In the rows, zero is written as 128.
Rotation paths and how fast each direction turns (degrees per step)
Each turn is a multiple of 5 degrees from 10 to 175, or 0.
Each row of a path follows its step; steps can be skipped.
path 1
step 0: [125 130 130 120 125 129 117 132 129 125 132 128 134 134 120 136 127 132
 126 131 128 122 130 129 129 123 129 130 137 128 140 131 127 126 122 121
 124 141 129 124 127 123 135 129 134]
step 1: [121 134 120 122 123 130 131 125 130 120 125 128 130 126 123 125 133 123
 119 123 132 125 128 122 126 130 124 135 136 129 136 136 120 137 125 124
 131 134 125 134 137 128 121 126 128]
step 2: [133 127 125 132 128 128 131 124 139 125 120 132 120 130 123 125 133 120
 133 121 127 135 125 132 120 123 130 127 127 126 128 134 122 126 129 125
 136 123 117 137 129 130 120 130 125]
step 3: [130 121 121 141 126 132 126 130 125 128 125 127 117 134 123 133 133 125
 136 118 121 125 129 129 135 125 130 131 122 124 119 132 133 126 125 134
 125 126 128 129 117 124 125 127 125]
step 4: [126 128 126 129 134 134 121 126 121 135 129 129 135 132 124 130 127 126
 125 121 130 125 134 127 140 120 130 130 131 132 131 124 142 126 125 132
 121 127 124 123 121 130 133 140 130]
step 5: [120 133 125 126 132 130 136 131 128 129 133 126 135 128 123 122 130 127
 117 131 122 124 130 133 128 127 124 132 138 136 134 131 143 128 134 126
 129 125 133 128 134 137 129 128 128]
step 6: [129 123 130 131 122 127 134 137 139 127 128 130 133 136 128 120 121 125
 124 130 128 125 132 131 119 130 126 129 126 127 129 136 126 125 135 129
 137 128 120 124 138 135 131 124 132]
step 7: [131 116 128 128 129 121 126 138 131 123 129 127 126 134 125 136 131 123
 129 129 119 121 130 127 124 128 137 129 120 120 130 131 118 135 125 136
 127 126 124 130 129 125 134 123 128]
step 8: [124 121 130 123 130 127 127 124 120 129 130 120 129 126 119 141 129 119
 130 122 131 124 135 118 132 130 132 128 122 121 133 129 123 126 128 122
 121 132 127 132 130 125 128 139 127]
step 10: [128 129 119 134 120 128 125 125 130 130 121 129 128 138 126 117 124 126
 124 121 130 132 130 135 127 123 118 117 135 123 126 133 129 134 131 123
 126 126 131 124 131 129 120 121 125]
step 11: [133 124 120 129 133 122 122 130 130 122 130 136 128 124 126 118 127 126
 133 128 120 126 133 130 131 118 121 121 126 124 124 139 129 134 121 133
 132 121 122 125 122 133 129 129 131]
step 12: [129 123 129 127 126 133 131 129 119 120 139 134 135 124 121 137 127 131
 127 125 122 125 125 123 134 125 130 125 116 127 130 139 139 126 126 128
 135 129 128 132 124 129 130 134 128]
Speeds:
[125 126 125 129 130 128 126 127 128 129 126 126 127 127 129 130 125 129
 129 126 129 130 127 130 128 129 127 130 129 125 130 126 128 128 127 128
 129 127 127 130 127 130 125 128 125]	55
[130 127 125 127 127 128 130 129 127 127 128 128 128 129 130 130 128 126
 128 128 128 127 128 126 126 127 133 129 124 130 126 128 126 126 127 127
 127 127 127 131 127 128 124 129 128]	70
path 2
step 0: [138 115 132 128 131 131 113 126 122 136 127 133 133 137 123 136 131 128
 134 136 137 126 126 131 129 128 129 124 126 122 129 133 136 130 125 123
 129 121 120 134 129 129 125 129 125]
step 2: [124 128 130 139 125 125 124 129 133 122 129 138 131 132 126 135 125 124
 135 121 135 132 128 123 130 133 136 121 117 116 129 120 138 133 129 127
 123 128 135 133 131 123 129 123 135]
step 3: [133 125 124 126 126 123 128 130 125 137 130 141 132 136 119 135 132 129
 131 132 124 129 129 136 123 132 137 124 131 136 122 134 137 129 122 126
 127 117 131 130 120 128 137 124 132]
step 4: [130 129 127 127 120 118 114 135 134 131 129 126 131 130 126 116 122 130
 133 125 125 130 120 140 126 124 131 125 128 120 128 124 137 132 132 127
 137 130 133 121 126 125 133 122 122]
step 5: [122 138 128 133 125 129 117 122 137 126 130 136 125 137 126 134 127 129
 126 134 135 127 127 129 130 137 129 122 130 137 131 120 134 142 122 125
 133 129 130 130 137 123 130 126 131]
step 6: [134 119 135 130 128 121 130 121 140 130 126 139 122 136 126 127 132 133
 135 132 122 132 124 132 134 124 132 129 131 131 127 123 141 129 128 124
 132 123 123 132 119 135 130 135 129]
step 7: [134 132 132 123 120 122 122 133 132 130 139 128 119 131 127 127 130 131
 138 133 132 122 123 138 129 127 127 138 121 126 123 121 131 132 130 136
 122 130 132 133 134 126 139 122 121]
step 8: [135 121 131 134 115 126 117 119 127 134 128 140 128 125 125 132 124 127
 128 122 133 120 134 126 127 129 128 126 121 133 127 120 130 134 129 126
 135 135 123 132 130 121 133 132 138]
step 9: [129 120 141 129 126 126 120 123 131 137 134 134 131 125 126 132 138 132
 129 133 132 134 125 132 125 117 128 125 132 131 130 127 138 128 122 122
 118 131 124 126 124 136 131 119 127]
step 10: [137 132 136 129 117 126 123 124 125 125 122 129 126 139 121 126 125 122
 141 127 141 126 134 134 132 129 126 130 120 121 130 128 132 129 127 125
 125 124 130 122 130 132 131 121 120]
step 11: [126 129 126 130 118 128 134 124 139 136 126 141 132 132 128 134 132 128
 132 123 125 128 139 131 130 126 135 117 120 130 125 117 126 125 128 123
 128 132 131 130 134 121 132 118 129]
step 12: [132 125 129 143 126 118 128 128 131 130 130 134 129 125 121 126 126 132
 130 125 128 142 120 132 122 128 125 120 123 129 124 129 134 133 125 126
 118 119 125 127 126 131 142 125 127]
Speeds:
[126 128 130 129 127 129 129 130 126 129 129 128 131 131 126 130 128 125
 128 125 128 132 130 128 126 128 129 127 127 125 128 129 125 128 128 127
 129 127 128 127 127 129 129 125 127]	40
path 3
step 0: [122 120 133 133 138 121 132 123 122 128 122 119 130 121 133 131 129 124
 126 127 110 124 136 123 126 120 124 137 123 120 135 135 119 124 135 129
 132 123 129 135 126 131 128 123 126]
step 1: [116 121 118 124 122 119 130 122 127 123 133 132 130 132 130 131 133 124
 130 128 129 126 129 133 122 131 125 139 120 119 120 128 115 128 120 129
 114 127 140 124 127 125 129 127 122]
step 3: [117 120 114 127 125 129 128 126 129 121 122 132 134 120 127 125 128 119
 122 130 127 130 143 126 127 124 136 131 125 122 132 134 124 125 137 126
 126 143 131 135 126 133 135 127 130]
step 4: [118 126 128 132 136 123 130 118 131 127 127 121 125 130 142 135 140 123
 127 127 119 120 134 127 123 126 121 144 126 126 124 136 123 131 125 131
 132 127 123 129 130 129 124 118 125]
step 5: [125 119 123 124 117 117 132 123 124 121 123 127 132 137 127 129 128 126
 130 126 116 128 133 126 126 129 128 128 122 112 131 128 120 123 128 117
 119 121 135 120 125 126 136 126 121]
step 6: [117 128 119 126 128 123 124 127 130 139 136 136 124 123 141 130 131 131
 136 139 126 127 130 124 133 123 121 132 123 117 128 133 122 128 132 127
 123 140 128 134 130 136 132 134 121]
step 7: [115 131 118 132 125 135 134 118 129 124 127 128 130 132 126 124 133 126
 114 126 125 124 144 119 127 122 135 136 128 118 131 131 121 128 131 132
 134 131 128 127 124 127 139 126 132]
step 8: [124 121 119 128 132 120 127 118 124 118 126 126 122 130 141 136 139 120
 131 126 123 127 137 132 126 136 125 129 121 127 123 137 130 129 132 118
 127 138 125 126 133 127 126 117 121]
step 9: [121 122 125 123 120 118 131 125 129 130 124 120 137 127 128 130 133 130
 136 129 114 119 127 118 125 122 124 135 135 111 132 131 121 121 128 122
 127 124 129 125 125 136 131 131 127]
step 10: [122 134 121 130 122 119 124 118 131 134 134 140 126 129 133 129 128 128
 125 129 124 134 138 121 134 130 125 131 119 125 123 133 110 129 128 128
 121 135 137 134 129 127 134 129 121]
step 11: [114 132 115 124 132 132 136 122 123 123 132 129 118 126 134 125 136 133
 124 132 126 118 136 123 123 128 130 127 128 110 129 133 132 133 133 128
 134 126 122 123 131 127 134 129 126]
step 12: [131 118 121 133 124 128 127 117 125 124 127 127 136 132 128 137 140 122
 135 124 126 127 141 125 129 128 128 133 124 125 126 134 124 118 137 116
 129 144 125 128 128 128 129 124 130]
Speeds:
[130 125 129 128 125 130 129 127 129 126 129 132 127 129 126 129 125 128
 127 125 126 128 130 131 127 127 129 129 130 128 130 130 127 128 128 126
 127 127 128 130 128 128 128 130 128]	160
[128 128 126 130 129 130 129 128 130 127 125 124 127 128 126 127 129 127
 126 127 129 130 128 129 128 125 128 128 127 128 127 132 129 130 129 127
 128 131 125 127 131 126 127 131 128]	85
[129 130 126 125 129 128 128 126 127 130 130 131 127 130 125 125 127 127
 128 132 129 128 126 127 128 126 127 127 128 127 129 129 125 130 128 129
 126 128 127 128 127 127 129 131 125]	85
